A single turn carries every row of the set below to another of its rows. Some are shown first; where does it send the rows asked next?
gugut: -3  -1  22  20  3  11  6  -3  -1  -3  -7  -7
muler: -1  -15  -4  8  14  19  -2  -6  4  12  12  -5
dalis: -15  -9  10  14  -1  -8  2  11  2  -15  1  4
baru: 4  -4  -3  -2  -16  -7  1  7  -7  -18  25  -8
let: 0  -3  7  9  3  13  -8  3  7  17  -8  5
rosik: 5  16  14  -10  -10  11  -8  5  -1  6  0  -11
pozo: -2  -19  5  4  4  1  6  9  -8  5  -2  -23
Kuzo: 9  9  -6  -3  5  -12  -8  11  -7  7  11  -7
kigu: 4  -14  7  -4  2  3  -7  12  -11  -6  -7  -19
podi: 5  -3  -9  -9  -7  11  -14  -3  7  13  16  -10
mizap: -8  6  12  22  -10  1  14  -5  -1  -12  17  -2
pediv: 16  -13  -2  -4  -5  11  -1  -6  10  12  19  -3
Favut: -1  -4  -8  -5  -13  -3  2  4  -4  -20  25  -8
Gani: -8  5  -7  14  -14  -1  3  -2  8  2  25  7
vopo: -2  -11  10  21  -2  -4  9  12  -5  -18  -1  2
duman: -9  -8  12  13  4  1  5  15  -23  1  6  -8
farag: -5  11  14  8  -5  9  2  -13  5  17  12  2
Zudo: -12  3  12  17  -9  -4  17  -9  1  -11  18  -4
Katem: -15  10  -5  0  -11  1  5  -3  5  -6  18  -23
kimo: 9  -4  10  -2  -2  9  4  -1  8  -25  2  -15
Nef: 10  -1  5  7  -7  6  3  2  -7  -6  33  11
pofom: -4  10  10  14  -5  14  1  -13  9  13  12  1
miga: 7  -10  9  -9  2  6  -5  13  -12  -12  -5  -12
sobo: -5  -9  8  4  4  8  -11  3  15  7  -5  8
beno: 22  -1  -4  -3  12  -7  -6  7  1  -7  8  -5
zeli: -12  5  2  7  -13  -4  -5  3  10  2  20  15
Deku: 7  -3  7  2  -19  -9  9  12  -14  -3  24  -4
riz: 1  -5  25  13  4  8  8  -6  0  -4  -8  -4
Dut: -1  0  -9  -13  -4  12  -13  1  1  13  13  -11
dus: 5  -1  -15  2  11  -14  0  6  1  -5  13  -15

miga turns into -> Favut
kimo turns into -> Katem
Now find these:
mizap turns into -> pofom
let turns into -> vopo
beno turns into -> dus
Deku turns into -> pediv
muler turns into -> duman
Zudo turns into -> farag
sobo turns into -> dalis
podi turns into -> kigu

A single turn carries every row of the set below to another of its rows. Some are shown first; where does it send the rows asked next?
Sol: 10  -9  7  -10  -9  -2  -3  -14  -16  11  -2  18  -3  12
tuvag: 15  -22  5  3  -12  -3  -2  2  -8  10  -17  -5  -11  8
sos: -1  -14  17  -2  9  -3  -1  8  7  -1  16  0  8  0
pesan: 0  -1  -7  -8  -14  -10  0  -9  -18  -4  -18  15  -4  3
loro: -4  -12  -2  6  -5  -1  11  -7  17  -13  12  2  -10  -3
zupa: -9  7  21  -3  -21  2  11  5  -2  10  2  -3  8  -8
faz: 4  -8  -8  -5  -23  -15  -5  13  2  13  -8  -4  10  2
muv: 13  -15  -4  -6  -8  10  7  -6  -9  20  7  16  3  -5
puvum: 20  -18  0  6  -8  4  -21  -5  -13  10  -5  -5  -1  -7
Pela: 3  -19  4  2  -1  3  1  9  -27  9  4  6  -1  -13
metek: 2  -11  -9  -5  -6  3  9  8  -13  15  -10  10  6  -20
nakal: -2  9  20  4  -17  10  14  -1  0  4  -11  -7  -2  -8
lagit: 7  -8  -1  0  -20  -1  -10  -21  -13  11  -2  -15  -4  -9
zuvu: -1  2  6  -3  -2  -7  1  -11  17  -13  14  -3  1  8
gup: 8  -14  -7  2  -20  -7  11  9  -12  4  -9  -8  6  13
Dumos: -8  -16  -6  3  -4  -6  11  -12  10  -11  9  -2  -8  -12
zot: -7  -5  13  1  -22  6  -15  2  -2  3  2  17  -5  -19
nam: 7  4  -22  -4  -13  1  10  -9  -4  5  -14  7  0  -11
Biga: 3  -13  4  -3  -23  -13  -6  -6  1  17  -15  -10  -7  -1
Rurod: 6  -7  10  -4  5  -5  -4  20  -17  14  -2  0  12  -6
Rim: 4  -6  10  3  -21  6  -9  11  9  0  -3  22  -8  -6
gudud: 11  12  7  6  -11  13  -3  4  -8  -14  -5  7  2  3
nat: 9  -4  -10  0  -21  0  1  -7  -20  2  6  -12  11  0
Gato: 17  6  -6  -11  -8  7  5  -14  5  18  -4  3  7  -5
bagab: 6  16  -13  -5  -14  -8  -11  -13  3  0  -7  -5  -4  -11
Nanaz: -3  2  7  -10  3  -19  -13  -8  13  -10  6  -4  6  4
ner: 13  -8  -11  -1  -15  -4  -18  7  -10  7  3  -4  16  -7
kel: 10  4  7  5  -17  9  -5  13  5  -8  -2  18  0  7
tez: 11  5  11  -15  -2  -5  -6  -10  -6  21  -13  3  9  4
Topop: 2  9  -12  -8  -22  -13  1  -12  -5  -6  1  5  -5  8
fenup: 13  2  10  -6  2  -7  -5  12  5  22  -10  -5  6  -4
sigok: 8  -18  12  2  13  0  6  7  10  2  12  -3  6  -1
leko: -8  -16  14  0  8  -6  -6  3  -9  -15  12  3  0  -3
gepi: 0  -7  0  -4  -6  -9  3  -13  22  -3  14  -2  -2  2
relo: -13  4  16  -5  -23  2  -6  4  -8  6  7  8  8  -15
Gozi: 12  10  -2  -4  -4  -4  -9  -5  12  15  -13  -9  -3  -14
vumes: 2  -10  -2  -3  -22  -5  10  -11  -7  1  6  10  -14  12
pir: -1  -2  3  -11  -1  -10  -3  6  -18  13  -23  7  8  -10
Kabu: 6  12  14  8  -11  16  4  -3  -7  -7  -13  -6  -4  -7
Zatu: 5  -23  2  4  -12  4  9  -4  -17  7  7  11  -15  -5
zogo: -4  -3  1  -2  11  -15  -14  1  9  -12  -6  -6  3  -15
Zona: -13  -18  3  2  3  -9  4  -6  -11  -19  4  -2  -5  -8
levo: -7  7  8  -4  4  -13  -12  -8  9  -17  3  -9  3  -3
mebi: -3  -11  10  4  9  -2  3  9  19  2  6  -7  3  -15
rulu: -11  -18  3  7  0  -4  4  -3  0  -18  7  5  -11  -10
Kam: -2  -17  17  -1  9  -8  1  0  -9  -10  13  -2  5  7
mam: 4  -13  1  5  13  -2  -1  9  14  -2  -1  -7  0  -18
bozu: -9  -2  6  3  9  -8  -5  2  12  -9  -6  -10  -1  -20

gepi turns into -> Dumos
faz turns into -> Biga
bozu turns into -> levo
Now find these:
pesan turns into -> Sol
vumes turns into -> Zatu
nakal turns into -> Kabu

A single turn carries every row of the set below to another of its rows. Some are shown first; where does it send the rows asked next?
Sese: 6  9  3  -1  12  12  -2  -10  0  2  -1  -18  7  14  24  13  9  2  -10  -1  0  2  -10  -1  12  -7  -6  -1  -11  8  17  -4  8  2  -9  -4
mopuz: 4  -12  -8  7  13  -6  -5  1  -2  1  -21  14  -8  -1  7  4  15  8  -4  10  -2  -15  3  -1  39  -21  -1  -4  15  -11  3  8  -9  13  -11  8
Vov: -3  3  9  9  2  1  8  19  -1  14  -6  18  3  0  1  -6  -19  -9  -13  -9  -20  -18  -5  2  3  -13  -3  9  16  -19  -15  -2  -1  8  -14  18
vom: 0  3  -2  15  17  -5  -2  10  -1  7  -17  16  -10  -6  11  15  16  -9  -10  -2  -6  -15  3  1  36  -17  0  -2  7  -11  10  6  -19  6  -18  13
bikif: 10  12  2  1  16  6  2  -15  -1  2  -3  -14  3  13  21  14  14  3  -10  -1  3  -1  -8  -4  18  -10  -3  -6  -6  6  18  -2  10  -2  -11  -2
lavul: 3  -6  -3  6  14  4  -10  3  0  -2  -27  9  -21  -2  1  11  16  -11  6  0  -11  -17  -2  -8  33  -13  0  2  1  -5  19  -1  -15  10  -3  -4
mor: -10  -2  -12  13  8  -4  11  10  6  12  -11  23  -10  -7  -2  -3  -6  -12  -1  -1  -10  -15  8  3  15  -9  -9  -1  21  -21  -19  -8  -7  14  1  6
puva: -9  -3  -12  20  16  -12  -2  7  -3  2  -18  5  -4  4  10  6  20  -6  -5  3  -1  -24  0  -6  28  -12  1  -4  10  -12  5  9  -19  6  -7  8
fel: 14  2  2  -15  2  14  3  0  -14  -9  -29  11  12  1  19  8  5  0  1  -17  6  9  6  -5  21  -11  -5  -9  -3  -1  10  6  11  4  -25  8
tudul: -15  -9  -9  9  4  -3  9  17  11  12  -9  20  -9  -8  -5  -12  -9  -17  -4  -5  -7  -11  8  2  5  -13  -10  -4  17  -21  -10  -8  -3  14  0  4
naz: -1  -7  -5  4  10  -12  5  8  -4  -4  -28  19  -8  -1  3  3  14  0  -6  -1  -2  -15  3  -2  32  -16  1  -1  4  -23  0  16  -19  9  -10  9
gasas: 0  -7  -15  -2  -3  12  12  -11  -2  -7  -29  -2  -4  14  22  -2  7  17  17  1  14  9  -3  -13  1  -4  -5  -7  -9  5  -3  -1  6  1  -9  2
mutu: -5  0  4  12  -4  5  7  -1  12  23  0  16  -8  -11  -1  -11  -3  -10  -11  -2  -20  -6  8  4  13  -11  5  2  6  -14  -12  -8  3  25  -5  0
tel: -6  -5  -7  1  -10  13  6  3  5  3  -31  4  4  13  7  -12  -21  9  7  -9  5  6  -13  -13  -14  -3  0  9  -9  -6  5  -7  9  5  -18  11
dalun: -6  6  -1  -10  16  7  14  11  5  2  0  -10  -4  7  8  9  2  -10  -6  -22  5  4  -15  -10  -4  -3  -18  -12  -17  0  14  -3  -8  -10  -15  2
nar: -7  6  -10  -13  15  5  13  14  -4  0  -6  -8  -2  4  15  19  1  -8  -1  -21  13  7  -10  -8  4  -4  -21  -11  -12  -7  11  1  -13  -9  -14  8
ved: -1  -12  -10  -3  -6  17  12  -6  5  -8  -30  0  -1  14  16  -8  0  14  14  1  13  13  -6  -13  -3  -1  -6  -6  -9  4  -9  2  8  3  -16  1
pezel: -1  -5  -7  4  11  4  -5  8  -3  -1  -22  1  -13  -7  -3  7  17  -13  11  -6  -12  -22  -7  -16  34  -11  -3  -2  0  -14  14  4  -21  8  -6  -3
Nit: 5  6  5  0  15  13  2  -5  7  5  6  -18  2  14  15  3  6  -3  -12  -8  -2  1  -14  -6  4  -7  -10  -8  -11  15  17  -8  8  -2  -14  -5
sabu: 9  8  4  2  16  14  2  -6  1  4  3  -16  3  11  17  8  7  1  -12  -3  -2  -2  -13  -11  6  -12  -6  -5  -13  12  22  -11  11  3  -10  -5
Bidom: 3  -6  -7  21  7  -3  8  12  16  21  -1  14  -16  3  12  -4  -14  5  -4  2  -9  -13  -5  0  3  -9  -6  11  10  -12  -20  -6  -3  11  -2  18
bab: 6  -9  -5  14  -4  11  5  14  16  27  -7  10  -15  3  11  -12  -23  7  6  -2  -7  -1  -10  -10  -3  -3  -3  11  3  -3  -11  -1  7  11  -12  20
vosif: 2  1  1  10  9  -5  7  15  2  11  -2  18  -1  -5  1  1  -12  -11  -10  -8  -17  -23  1  4  18  -9  -8  3  19  -23  -14  -5  -6  11  -3  10
vabe: -6  6  -7  -14  17  4  15  9  -5  -3  -7  -8  -7  7  12  12  3  -6  0  -22  9  2  -10  -11  -2  -6  -18  -14  -14  -5  17  1  -9  -11  -12  1
gupes: -3  -10  -11  -2  -2  15  12  -6  0  -8  -33  0  -2  9  17  -3  2  15  11  3  14  9  -5  -21  -2  -5  -4  -5  -13  -1  -6  -2  7  4  -10  -2
nubul: 10  -3  0  -20  -2  21  -2  4  -13  -9  -21  5  14  1  19  6  -3  0  2  -16  5  16  4  -1  18  -10  -5  -8  -5  0  8  2  10  10  -25  4
vir: 2  0  -1  17  3  -3  3  5  8  13  -8  24  -4  -7  4  -2  -4  -11  -7  -3  -16  -16  9  6  21  -9  -1  3  14  -18  -17  -6  0  21  0  1
Tasu: -3  8  -11  -11  19  0  15  11  -7  -6  -10  -5  -3  5  13  16  9  -7  -1  -23  14  0  -8  -12  9  -5  -17  -16  -11  -8  15  5  -10  -14  -12  9
Mulam: -17  -7  -12  7  5  -4  7  18  8  13  -8  20  -14  -4  -7  -12  -11  -16  -6  -9  -5  -7  4  1  1  -9  -8  -6  16  -14  -10  -8  1  17  2  2
kov: 11  8  5  -3  13  11  -1  -12  -1  3  3  -15  0  10  22  11  9  3  -8  -4  -5  -1  -10  -4  12  -12  -7  -8  -9  10  21  -6  9  -2  -12  -4
det: -8  -8  -17  -3  -1  10  12  -9  3  -6  -31  -4  -2  10  19  4  7  13  11  3  16  16  -5  -10  5  -1  -7  -4  -12  -2  -6  1  1  2  -8  0
mopod: 11  -7  3  -17  -5  24  3  4  -4  -7  -26  9  8  2  16  -3  -8  4  7  -15  5  16  2  -7  10  -8  -6  -8  -5  2  2  3  11  6  -32  7
zova: 10  -1  3  -18  -4  22  5  2  -15  -10  -27  11  9  0  20  5  -1  4  7  -18  1  13  6  -4  12  -12  -4  -9  -6  1  8  3  6  4  -28  8
fus: 11  -7  -6  -1  -11  21  0  5  8  15  -18  6  3  1  12  -6  -23  10  11  -14  3  12  -9  -12  0  -9  -4  6  -6  0  7  -10  11  10  -28  18
Menaf: -3  -5  -17  -2  4  7  13  -13  -2  -8  -29  -2  -4  10  17  4  12  14  11  3  20  6  -3  -14  11  -4  -7  -10  -8  -3  -4  3  3  -2  -8  3
tad: -1  0  -11  -2  7  9  -6  1  11  15  2  -11  -4  9  3  -9  -10  -3  -9  -17  2  2  -15  -11  -6  -7  -8  -3  -9  4  25  -18  13  12  -7  -4
Kasid: 3  -7  -4  22  7  -6  9  11  18  18  -4  17  -15  4  9  -3  -15  -2  -7  5  -9  -16  -3  2  5  -12  -8  11  13  -15  -14  -6  -3  8  0  11
Fab: 1  -8  -4  5  11  6  -5  6  -6  -2  -33  9  -14  3  2  7  11  1  12  7  -9  -23  -11  -13  32  -14  -6  8  8  -9  9  1  -18  3  -8  9
gat: -6  1  7  4  -8  11  6  19  2  12  -17  11  1  7  1  -15  -26  -5  -3  -9  -15  -7  -13  -3  -8  -6  0  13  10  -9  -6  2  8  9  -18  17
sal: -6  8  -1  -10  2  9  11  1  11  21  -2  -6  -7  -2  -6  0  -12  -6  -7  -23  -1  10  -14  -10  -6  -6  -9  -1  -19  -9  22  -13  -3  5  -19  2
git: -2  7  -4  -12  16  7  19  12  0  -1  -7  -6  -7  3  8  14  1  -8  -4  -20  8  3  -14  -18  -5  -9  -18  -10  -18  -2  16  -5  -9  -10  -12  4
Lufis: 0  0  8  10  1  -2  8  18  4  14  -2  17  3  -4  0  -6  -18  -11  -11  -10  -18  -20  0  3  8  -15  -6  9  16  -22  -10  -1  -5  10  -11  15
mobir: 15  -7  -1  5  8  5  -7  10  -7  -5  -30  11  -12  1  5  9  11  -2  9  -5  -12  -20  -8  -11  33  -13  -2  9  1  -11  9  6  -19  6  -9  8
teved: 1  -1  -3  19  13  -7  8  6  12  13  -4  21  -12  0  3  4  -8  -4  -7  5  -14  -18  0  4  14  -9  -7  8  14  -17  -18  -8  -3  9  5  8
Fov: -12  -4  -13  0  6  3  1  18  11  20  -1  7  -17  0  -9  -19  -13  -16  -6  -15  -5  1  -4  -2  -7  -4  -10  -2  6  -3  6  -8  10  18  0  3
Vonim: 0  -5  4  17  -1  0  5  1  13  20  -4  20  -7  -9  2  -11  -4  -10  -7  -3  -18  -9  10  6  15  -14  2  3  9  -16  -11  -8  3  23  -3  0
mur: -7  3  7  2  -4  8  9  1  13  32  3  4  -10  -6  -9  -15  -6  -11  -8  -10  -18  5  -5  -3  2  -5  -1  4  -6  -7  2  -5  4  20  -8  -1
feru: 13  -6  2  -18  -3  26  4  5  -10  -7  -25  10  9  -3  16  4  -7  5  6  -15  6  14  4  -12  13  -16  -5  -9  -8  2  8  -1  12  9  -28  6

Kasid turns into -> Vonim
git turns into -> gupes
bab turns into -> mur
Now find these:
mopod turns into -> dalun
nubul turns into -> nar
mor turns into -> teved
pezel turns into -> Fab
fus turns into -> sal
gasas turns into -> kov
bikif turns into -> fel
Bidom turns into -> mutu
naz turns into -> puva

